A single turn carries every row of the set below to another of its rows. Some are shown first; where does it send the rows asked next?
gufi: [ 18  10   4 -29  28 -18   0  -8   5  27  -5  -5  10   7  14  -2  -3 -11
   7  -1  21  -2]
leg: [  3 -21 -14   6  19 -17  28  10   3 -14 -27   5  24  35 -23  -2  -1  -5
 -21   0  -3  -1]
lud: [ 20  11   6 -30  29 -18  -3  -8   1  25  -6  -6  20   5   7  -5   0 -20
   4  -1  24   3]
Baga: [ 13   9   0   0   7 -24  23 -19  42 -21 -33  -4  18   1 -16  10 -12  -7
 -36   9  14  25]
bon: [ 21  11   6 -33  28 -20  -3  -7   6  29 -13  -8  18   9   5  -4  -1 -18
   0  -2  23   4]
peva: [ 19  11   7 -33  24 -21  -5  -9   0  27 -10 -10  19   6   0  -2  -3 -17
   6   2  27   1]
bup: [ 10 -10  -5   1 -17 -35  21  -7  18 -19 -11  25  25 -17   0   0  12  -9
 -33   3  15   3]
zef: [ 17  10   5 -28  23 -19  -2  -9   1  25  -5  -7  10   7  11   0  -4 -10
  11   3  22  -3]
nisi: [  5 -26  -5  -7  15 -12  25   3   2 -22 -14   6  25  10 -36   3   0  -5
 -25   4   8 -21]
rozu: [  6  -4  -7 -13 -24 -44  27 -10  20 -19 -17  13  21 -15 -11   1   3   4
 -29  -5  24  -6]
nonos: [ 15  -3  -4 -15 -14 -31  32 -10  14  -2 -17 -15  29  30  -5  21 -26   2
 -32 -16  16 -19]
ruti: [ 21 -20   6   4  -9 -14  15  -9   8  -6   3   5  37  13   1  26  -8 -21
 -39   6   7 -15]
lipak: [ 15  10  -1   5  14 -18  25 -21  37 -29 -20   3  23  -9 -11   6  -8 -10
 -33  10  16  24]
zasu: [ 19   9   6 -29  24 -20  -6  -6   2  30 -12  -8  18  11   3  -1  -1 -20
   3   3  22   5]
gaf: [ 18   6   8 -30  23 -18  -5  -7   7  31  -9  -7   8   9  10   3  -3 -12
   4   3  20  -2]
ladaf: [ 11   8   2   8   0 -26  18 -20  32 -24 -29  -5  20   1 -22  14 -12  -8
 -25  21  15  25]
nufig: [  5 -21 -10 -16  22 -15  34   4  12 -18 -22   3  22  16 -31  -2  -4   2
 -32 -11   8 -20]
rof: [ 20  -7  -1 -13  -3 -17  34 -16   9 -16   8  -2  37   3   2  15 -18  -5
 -34 -15  20 -27]
lizar: [ 16   8   6 -28  21 -20  -4  -8   3  29  -9  -9   8  10   9   2  -4 -11
  10   3  21  -1]
Zedo: [  4 -24 -10   7  21 -10  26   6  -3 -23 -13  12  28  18 -24  -3   4  -9
 -19   5   1  -8]
dat: [ 18   7   6 -28  27 -17  -3  -7   6  29  -7  -5   9   8  14   0  -2 -13
   4   1  18   0]
Farev: [ 11  18  -6   8  10 -23  30 -22  30 -31 -22  -2  23  -2 -10   2 -14  -3
 -20   8  18  27]
sebiz: [ 10  15  -1   1   1 -26  26 -24  29 -32 -23  -7  21  -7 -24   9 -16  -1
 -20  14  23  18]
palek: [  5  -8  -9  12 -25 -42  18  -3  12 -13 -22  21  24   3   0   3  10  -9
 -23  11   9  15]
Zoge: [  6  -1 -13 -12 -19 -47  31  -4  31  -9 -32  11  17   3  -1  -2   0   4
 -36 -13  16   5]
Nokev: [  4   4 -19   7 -18 -46  32  -3  17 -14 -26  16  23  10   7  -7   3   3
 -20  -7  12  18]
fon: [ 19  14   3 -29  26 -20  -1  -8  -1  26 -10  -9  19  10   5  -5  -3 -16
   7  -1  25   5]
Mog: [  2 -14 -17  -8  18 -20  37   7   6 -18 -28  -1  22  30 -27  -5  -8   7
 -19 -11   6 -10]
lisi: [ 14  -5  -7  19 -12 -22  25  -8  -8 -10  -1   0  39  31   8  18 -15 -12
 -13   4   7  -2]
Vuge: [ 17  -1 -11   5   1 -23  35  -4  14  -1 -14  -2  34  39  19  12 -18  -7
 -33 -19   3   1]

Baga turns into sebiz
zasu turns into fon
Zoge turns into rozu
And these:
Zedo turns into leg
lisi turns into Vuge
gufi turns into gaf

A single turn carries every row of the set below to another of its rows. Some are shown first; where does it send the rows asked next?
Nar: [ 18  -8  -5 -17  -6 -36   3 -21 -17  -2  15   2 -14  -6   9  -2   3  25
   4   2  22  -7  11 -24   4   7 -16   2  23  -7  17  17  -4   8 -17   6
   8   4  -7  -9   5   3  -3  15  19 -13 -11 -27]
Maf: [-16  -5  23  11  -1  -1  16 -10 -10 -12   6  -5  28 -23  -7   0   8 -10
  15  38  11  -9   4  20  23  21  -1  -8   3   7  11  17  -5  -6   3   3
 -17  -5  -2 -13  -9 -17  11   9   0   5  14 -13]
peve: [  7  -1   9  23   2 -21   9  12  26 -19  -8 -25  24  -8 -13   2   9 -27
   6  46  -7   1  -1  -7  28   2 -11  10 -22 -12  25  -1  10   5  15  16
 -25   4  13 -20  -5 -16   7   3   9   2 -13  -5]
mamis: [ 25   4  -7 -33   5 -21   8 -19 -11  -5  -6 -11  22   3  -6   5  10  20
  -7  16  -7   7  -3   7  -8 -12  15  10  -7  20  25 -13  41  10  -4  18
  -4 -22  -8 -28   6  -7  13 -11  -8  -6 -38 -20]
lopus: [  2   3 -31 -16  -5 -29   7 -29 -11  15   4   9   4  -9  11 -19 -17  11
   7  35 -18 -22  -4 -17   1   5 -11  24 -10 -16  23   1  10  27 -19 -17
  13  -1   9  -1   4 -11  29   3  11 -24 -16 -24]
meva: [-21  18   0   4  16 -20  -4  13   9   1   0 -19  20   3 -12  -5  31  11
   9  35   5  -8 -15  -1  24   8   2  -5  15 -12  26   0  -2   1  -5  18
 -18   1   9  -6 -19 -13  25  17   6 -12 -33 -22]
luzop: [-10  26  -3   9   7 -20  -9  -4  -9  10 -13 -24   3  -9 -27 -13  22  15
  21  17  -5 -11   3   9  22   1  -1 -10  10 -12  22   0   3   4   3  17
 -12  -2   5   1  -1 -13  25  24 -23 -20 -22 -30]
nitok: [ 36  -9  -7 -25  -4 -26   7  -1  -5  -7 -10 -20  33   5   7   7 -10  15
  -6  10 -11   2   2 -21  -8  13   8   1 -10  34  13  -6  30  17   6 -10
 -15 -23   1 -31   8   2  23  -4  -8  -3 -14 -12]
Nov: [  2 -10   1  16 -13  15 -14  17  18   1   4 -19   8  -4   2 -12   9   4
  -5  56   8  -8  -4 -14   9  10  -4   0   9  -6  -2  27   2   4  14  11
 -16 -13  -4 -17 -11  -6  22   1  14 -10  -8  -3]
zilom: [ 31   6  -1   2  -8 -18  20 -22 -22 -14   5  -4  -3 -33  14  11 -11 -16
   3  20  -1   8  11   8   1   3 -15  11   7  12  16  22 -13  11  -2   3
   9   0 -10 -29   6  -6 -13 -28  22 -13 -10 -13]
bobut: [ 41  11 -10   1  14 -45   5 -23 -21 -20   6 -10  -2  -8  -8  10 -16  -4
   0   7   6  -4  -9  -3   9   8 -16   4  -4 -15  32  -9  -1   9  -7  11
 -23  14  19 -16  -8  -1 -10  -1  26   7   5  -8]
riz: [ 14   3  -7 -32 -19 -22  10 -10 -14  -8  -8  -3   9 -19 -12   8 -18  32
  13   4 -10  -1  27  -6 -27  -3  -5  -2  -6   1  15 -11  21  11   1  16
 -14 -13  -5 -10  -5 -11  19   6 -20   5 -15 -21]
pakug: [ 32   8  -3 -10  -1 -15  -1 -17   6  -5 -21 -32  26 -14 -20 -10  19 -31
   5  29   6  -5 -26  17   7  19  -4 -12   0  -6   8   1   0  33   0   7
 -25  -5  -6 -12 -10 -23  17  13 -22 -25  -5 -22]
kage: [ 18  -2   7  19  -6   7 -17  14  21   8  -5 -32   1   3  -4  -7  13  -7
   3  32  -4  -4  -8  -7  15   2  -8   0   6  -3  -8  24  -2  18  17  10
 -10 -22   8 -20   9  -4  10   7 -18 -24 -10   5]
lof: [ 16  17   4  10   3 -27   6   0 -41   9  15  -1  -5   1  23   3  -2  21
  -2  11  12  -9  -7  -7   4   5  -2  -5  23  17  26  11 -18   2  -5   5
   3  11  17 -18   7   8  14   2  16  -1 -18 -21]
zopil: [ 18  -6  -6   7 -14 -17  10   2   5  12 -27 -43  16  -5  -7  -2   6 -17
  15  41  -5  -9  14  -9   7  21  -9  -3 -14  12   8  21  -5  25   9  -8
  -5  -4 -21  -6  15 -14  20   9 -11 -31 -26 -34]
zeki: [-11  -1  -6   3 -23  -7  12  12   7   0 -15 -31  12 -11   3  -7   8 -10
  11  60   6  -7  12  -7   5  10  -9   3  -3   7  10  25  -7   5  10   3
  -2   7 -24  -1  -8 -18  24   5  14 -20 -33 -31]
nim: [  9  10 -17 -21   9 -13  -1 -34   3  13   9   0  13   3  19  -4 -11   4
 -12  30  -5 -35  -9 -19   8  13  -2  28 -10   7  10  18   0  34 -19 -21
   3 -11  13  -9  15  -6  18 -15  22 -13 -10 -16]
bido: [ -1  11  -8 -24 -25 -20  24 -36  -5   5   2   7   5 -25  16  -7 -11 -22
  -8  15  -2 -21 -12  -2  -3 -10  -5  23  -8 -10  15   8 -17  23 -20  -4
  -7   8  24  -4   0 -23  -3 -10  -8 -15  -2 -10]
logi: [ 17   6  -7  -3 -10 -16  16   0  26 -16  -5 -31  34 -30 -10 -10  28 -33
  -5  40   2   0 -16  -2  10  15  -1  -4  -5  -9  15   5   5  13  -9  -3
 -33  -4  -9 -17 -10 -24  16   4   3 -10  -4 -20]
vasub: [ 15  18  14 -23  -8 -13  10  -7 -12  -6  10 -12   8   2   8  10  -4  25
  -4  17  -5 -14   4  15 -26 -17  15  11  -6  22  12  -6  18   3   5  24
 -17 -26   5 -18  14   1  19   5 -12  13 -12  -8]
kuv: [ 17   6  11  20  16 -26  -9  -7  11  -3 -22 -27  13  13 -27  -2  13 -16
   9  35  -7  -5  -4   6  33  -1  -8   9 -19 -12  25   3  23  19  17  27
 -17  -7   8 -19  10 -17   7   3  -9 -15 -23 -14]
refit: [-15  -6   0  13 -13 -17  13  -5  -7   0   0 -23  10 -25  -6  -6  18  -3
  15  44  25  -8  15   0  21   1  -6  -4   0 -13  30  20  28 -15 -16  14
 -25 -14   4 -14  -5 -27   1   5  -6  -7  -2 -26]
Git: [ 43   5  -1  20  -7 -37  12   4 -28  -3   8   1 -10 -14  24  -3  -8  -1
   3  33   5   7  -3 -12   1  -5 -20   2   4  -6   9  18  22   2 -18  -3
   1 -11  -7 -24   4 -18  -4 -16  14 -11   6   4]
nebe: [  0  22  -9 -12  -7 -29  17 -31  -9  11  -4  -4  10  -3  24 -16  -2 -17
 -17  23   0 -17 -21  -9  16 -20   9  28 -11   0  29   7  17  11 -21  -9
  -1   3  23 -13  20 -23  -2 -18   1 -19  -8 -15]
lesak: [ 14   4  -4 -35 -14 -26   5   2   8 -18 -11 -32  10  -3  12  11  -6   4
   8  -3 -11  14   3  -8  -4 -18  -3  13   1  23   8  -9  14   5  12   8
  -1 -16  15 -24  -5  -1   1   6 -19 -16 -29   3]
muki: [ 19   9  -5 -35 -20 -14  13 -12 -13  -6 -13 -29   5  -9   8  17  -8  11
  -8   4   6  -8   5   4 -23  -8   6   8 -13  36   0  11   2   5  11   5
 -25 -18   2 -12 -13  -6   2 -15  -6   2 -25  -3]
Tese: [  6  -6  -6 -12  -7 -21   6 -35 -10  -2  -8  22  18 -14   7 -15 -30 -10
  -6  12 -15  -9 -13 -16  17   7  -9  16  -7 -16  19  -1   1  22  -2 -16
  -1  10  29 -16  -2 -18   7  -9  -1 -17  13  -2]
gariz: [ 37  20  -2  -4 -10 -44   6   2   4 -13  -4 -17 -10   6  24  -1 -10  -6
  -3  27  -3   2  -9 -15 -15  -9 -22  19   8 -14  25   5 -11  13  10  16
   7  19   0 -19  11   0  15   7  25 -24 -28 -20]
lezas: [ 23  -8   5 -14 -13 -39   5  -3  -9  -6 -12   1   4  -4   1   3  -6  32
   2   7 -13  -8  13 -15 -13  -6 -12  12 -19  17   2  10  27   2  19   2
 -18 -34   0 -20 -13 -12  23  -5  -8   1 -23   2]
tuz: [  5 -15  23  25  -5  -6   4 -13 -19   5  -5  -6   8 -12 -18  -8   7  -3
  16  26  -6 -19   4  19  21  18  -5  -6 -11  12  -5  23 -12   9  25   3
 -13 -17  -5  -8  -6 -12  14  13 -12  -6   5  -4]
taf: [  5  -3 -10  13 -22 -13   8 -11 -16  20 -11 -40  -9 -20 -14 -10  24  -5
  10  31  20 -18  13   5  15  -4  -1  -5 -10   3  12  31  14   0  -6  13
 -23 -21  -5  -3   1 -21  -5   2 -20 -17 -16 -23]
mugik: [ 40  33  -1  -6  12 -59  15 -21 -15 -19  14   0   5 -26   6  -7  25  -7
  -2   5   3  -9 -13   3  14  -8 -12  10   3   0  27   0   6  15 -21   6
  -7  -1   3 -21  -2 -13  11  -2  17   2 -15 -22]
sada: [ -3  22 -20 -14   3   6  -7 -23  -6  12  18  -2  -2   0  19  -7 -18   1
  -8  33  -7 -21 -22  -1   7 -11   5  26  -1  -2  13  -1  -8  26 -13   0
  10   1  35  -5   6   1   8  -8  10  -7 -11   0]
tok: [ 27 -10   1 -35  -8 -20   2 -11 -19 -15  -9  -6  17   4   0   9 -20  11
  11  16  -4  13 -13  12 -18  -3  -2   0  -4   7  13 -26  21  15   8  18
  -6  -7  11 -19 -21  -6  12  13 -19  -3 -16   2]
Mep: [ -1 -17  -1 -13   3 -13  -4 -14  14  -6   5 -23  26   7 -13  -1  13  -2
   8  44  30 -22  -6  -4  14  30  -5  -1   4  -6  24   3  -2  22  -3  20
 -22   5   6  -7 -14  -2  21  29  14   0 -15 -36]
rufu: [ 15  -5   9  -3   1  -4 -13 -28  -3   2   1 -29  12   5 -19  -8   9   1
   9  33  24 -32  -4  11  13  21   3  -2  -5   1  14   9   3  24   6  21
 -20  -7   5  -6  13   3  20  35  -8   3   3 -35]
Vipoz: [  4   6   0  10  -3 -29  16 -21 -11  18   2  24   9   1   7 -12 -14   5
 -15  24 -21 -24  -6 -21  12  -4   0  22 -23 -15  26   7  12  14 -13 -10
 -12  -4  22 -12  17 -23   7 -22   6  -6   1  -3]
Zugo: [ 51  25 -10  -7   3 -15  -9   3   2  -6   2  -1   5  -5   5  -5  -3   5
 -21  17   0   5  -9 -32  -4   7 -10  -1  15  -7   8   7  -6  33  -2   4
  -1  15 -11 -18  12  -2  17 -16  26  -4 -13 -21]
bemom: [ -8  20 -24 -12  -3 -29  -2 -11  -5  11  -4  -3  -7  -4  24  -4 -25   3
  11  24 -14 -19 -10 -18   5  -4 -19  24   1 -14  16   7  -8  20 -12 -12
   6  -1  38  -5 -12 -14  16  -4   0 -27 -20   0]

zeki turns into peve
zilom turns into gariz
And these:
muki turns into lesak
kage turns into pakug
Vipoz turns into nim

